M =
[[ 3.06  1.09 -0.50  0.87  2.59 -2.23 -0.68  0.35  1.26  1.67]
 [-6.32 -3.25  0.61 -2.22 -5.08  2.37  0.54 -1.32 -2.75 -4.00]]
M[-2,0]: 3.06
M[0,6]: -0.68
M[1,-10]: -6.32
M[1,-5]: 2.37
M[-2,-5]: -2.23
M[0,-1]: 1.67
M[-2,-3]: 0.35
M[-1,3]: -2.22
M[-2,-9]: 1.09
M[-1,-8]: 0.61
M[1,1]: -3.25
M[:, -5]: [-2.23, 2.37]
M[1,-1]: -4.00

A =
[[-1.34 -2.00 -1.55 -1.06  0.46 -1.52 -0.52  2.66  0.38 -1.35 -1.20 -0.42
  -1.35  0.86 -0.85 -0.11]
 [-1.66 -1.18 -0.37 -0.48 -0.04 -0.72 -0.26 -0.79  0.03 -0.54 -0.34 -0.15
  -0.67 -0.54 -0.44 -0.73]
 [ 1.53  1.77 -1.24  0.15 -0.16 -1.65 -0.98  1.38  1.90 -0.99  1.73  0.19
  -1.00  1.32  2.86 -1.17]
 [ 0.86 -1.89 -1.90  4.84  0.93 -1.02 -0.18 -1.11  3.28 -2.00  0.24 -0.19
  -0.88 -1.35  0.47  6.31]
 [-0.59 -2.11 -0.28 -0.50 -0.02 -0.76 -0.34 -0.63  0.02 -0.47 -0.32 -0.08
  -0.52 -0.52 -0.44 -0.80]
 [ 1.47  0.85 -0.21  0.27 -0.38 -1.33 -1.34  0.97  1.86 -1.51  2.11  0.32
  -1.30  0.25  3.87 -1.35]
 [-1.50 -1.34  0.32  0.46 -0.18 -1.22 -1.29 -0.20  0.12 -0.60 -1.41  4.24
  -0.15 -1.27  1.01 -0.93]
 [-0.12  0.00 -2.12 -1.13  2.40  0.16  0.16 -2.25 -0.15  0.98 -0.51  2.01
   0.17  2.87  0.44 -0.86]
 [-1.47  0.30 -0.67  0.28  1.33 -1.04 -0.52  2.74  0.58  2.76  1.05  0.31
  -1.48 -2.10  0.09 -0.68]
 [ 1.54 -1.90  3.00  1.12  0.03 -1.62 -1.42 -2.69  0.26  1.80 -1.74  1.57
   2.46 -1.31 -0.65 -0.91]
 [ 3.10 -2.04 -2.22 -1.76 -0.43 -1.92 -1.90  0.04 -0.32 -0.56 -1.19 -0.42
  -0.96 -1.05 -0.74 -0.43]
 [-1.58  1.05 -2.80 -0.77  4.03 -1.71  2.27 -0.32  0.31 -0.17  0.16  0.35
   4.21 -0.16 -0.89 -0.99]
 [-1.76 -1.24 -0.79 -0.51  0.78 -1.56  0.67  1.16  0.37 -0.83  0.01 -0.44
   0.18 -2.06 -1.33 -1.23]
 [-1.37 -1.34 -0.41 -1.26  2.70  4.13 -1.07 -2.63  0.38 -0.30  0.27  1.21
  -2.07 -0.95  0.38 -0.91]
 [ 0.00 -1.03  1.23 -0.88  0.58 -0.64  1.28  2.38  0.78 -0.84 -0.89 -0.29
  -1.52  3.39 -1.02 -0.74]]
A[0, 0] = -1.34
A[8, 10] = 1.05
A[4, 2] = -0.28
A[0, 1] = -2.00
A[3, 3] = 4.84
A[:, 15] = [-0.11, -0.73, -1.17, 6.31, -0.80, -1.35, -0.93, -0.86, -0.68, -0.91, -0.43, -0.99, -1.23, -0.91, -0.74]
A[1, 0] = -1.66
A[14, 11] = -0.29
A[14, 15] = -0.74
A[9, 14] = -0.65
A[12, 2] = -0.79
A[6, 3] = 0.46
A[5, 0] = 1.47
A[1, 2] = -0.37
A[13, 9] = -0.30
A[4, 8] = 0.02
A[1, 11] = -0.15
A[13] = [-1.37, -1.34, -0.41, -1.26, 2.70, 4.13, -1.07, -2.63, 0.38, -0.30, 0.27, 1.21, -2.07, -0.95, 0.38, -0.91]
A[5, 8] = 1.86
A[3] = [0.86, -1.89, -1.90, 4.84, 0.93, -1.02, -0.18, -1.11, 3.28, -2.00, 0.24, -0.19, -0.88, -1.35, 0.47, 6.31]
A[2, 13] = 1.32
A[12, 7] = 1.16
A[9, 8] = 0.26
A[5, 14] = 3.87
A[7] = [-0.12, 0.00, -2.12, -1.13, 2.40, 0.16, 0.16, -2.25, -0.15, 0.98, -0.51, 2.01, 0.17, 2.87, 0.44, -0.86]
A[0, 12] = -1.35
A[14, 6] = 1.28
A[11, 5] = -1.71
A[8] = [-1.47, 0.30, -0.67, 0.28, 1.33, -1.04, -0.52, 2.74, 0.58, 2.76, 1.05, 0.31, -1.48, -2.10, 0.09, -0.68]
A[:, 8] = [0.38, 0.03, 1.90, 3.28, 0.02, 1.86, 0.12, -0.15, 0.58, 0.26, -0.32, 0.31, 0.37, 0.38, 0.78]
A[:, 1] = [-2.00, -1.18, 1.77, -1.89, -2.11, 0.85, -1.34, 0.00, 0.30, -1.90, -2.04, 1.05, -1.24, -1.34, -1.03]
A[6, 9] = -0.60
A[6, 12] = -0.15
A[11, 7] = -0.32
A[:, 11] = [-0.42, -0.15, 0.19, -0.19, -0.08, 0.32, 4.24, 2.01, 0.31, 1.57, -0.42, 0.35, -0.44, 1.21, -0.29]
A[4, 15] = -0.80

m =
[[ 0.14 -2.59 -5.23  1.60 -4.45  3.23 -0.94 -0.01  4.38 -1.52 -1.67 -1.22
   6.22 -5.56]
 [-3.42 -4.67 -0.19  3.09 -2.95  1.90 -1.33  4.87 -5.16 -4.06  3.49  5.59
  -2.07  0.14]
 [ 5.01  5.34 -5.74 -1.64 -0.21 -3.30  1.42  5.48 -4.64 -2.55  1.74  6.11
   1.98 -4.62]
 [-4.95 -2.16  1.41  4.59  3.70 -4.17 -2.09 -2.03  5.19 -5.58 -5.18  3.97
   6.08  3.24]
 [-2.53  0.90  2.31  5.17  2.33  2.61  4.38  0.37  4.83  2.60  4.54  2.33
   2.73  0.27]
 [ 5.77 -4.42  4.09 -0.82  4.72  1.36  1.15  2.18  2.40  4.45  2.80 -4.24
   3.27 -5.17]]
m[0,0] => 0.14
m[2,8] => -4.64
m[4,5] => 2.61
m[3] => [-4.95, -2.16, 1.41, 4.59, 3.70, -4.17, -2.09, -2.03, 5.19, -5.58, -5.18, 3.97, 6.08, 3.24]
m[4,7] => 0.37
m[2] => [5.01, 5.34, -5.74, -1.64, -0.21, -3.30, 1.42, 5.48, -4.64, -2.55, 1.74, 6.11, 1.98, -4.62]
m[5,2] => 4.09
m[0,3] => 1.60
m[:, 1] => [-2.59, -4.67, 5.34, -2.16, 0.90, -4.42]
m[1,2] => -0.19
m[4,10] => 4.54
m[1,4] => -2.95
m[:, 12] => [6.22, -2.07, 1.98, 6.08, 2.73, 3.27]
m[1,8] => -5.16
m[:, 2] => [-5.23, -0.19, -5.74, 1.41, 2.31, 4.09]
m[3,10] => -5.18
m[0,6] => -0.94
m[:, 11] => [-1.22, 5.59, 6.11, 3.97, 2.33, -4.24]
m[5,1] => -4.42
m[1,11] => 5.59
m[5,9] => 4.45
m[1] => [-3.42, -4.67, -0.19, 3.09, -2.95, 1.90, -1.33, 4.87, -5.16, -4.06, 3.49, 5.59, -2.07, 0.14]
m[4,2] => 2.31
m[5] => [5.77, -4.42, 4.09, -0.82, 4.72, 1.36, 1.15, 2.18, 2.40, 4.45, 2.80, -4.24, 3.27, -5.17]
m[0,1] => -2.59
m[3,12] => 6.08
m[5,8] => 2.40
m[2,9] => -2.55
m[4] => [-2.53, 0.90, 2.31, 5.17, 2.33, 2.61, 4.38, 0.37, 4.83, 2.60, 4.54, 2.33, 2.73, 0.27]
m[4,12] => 2.73
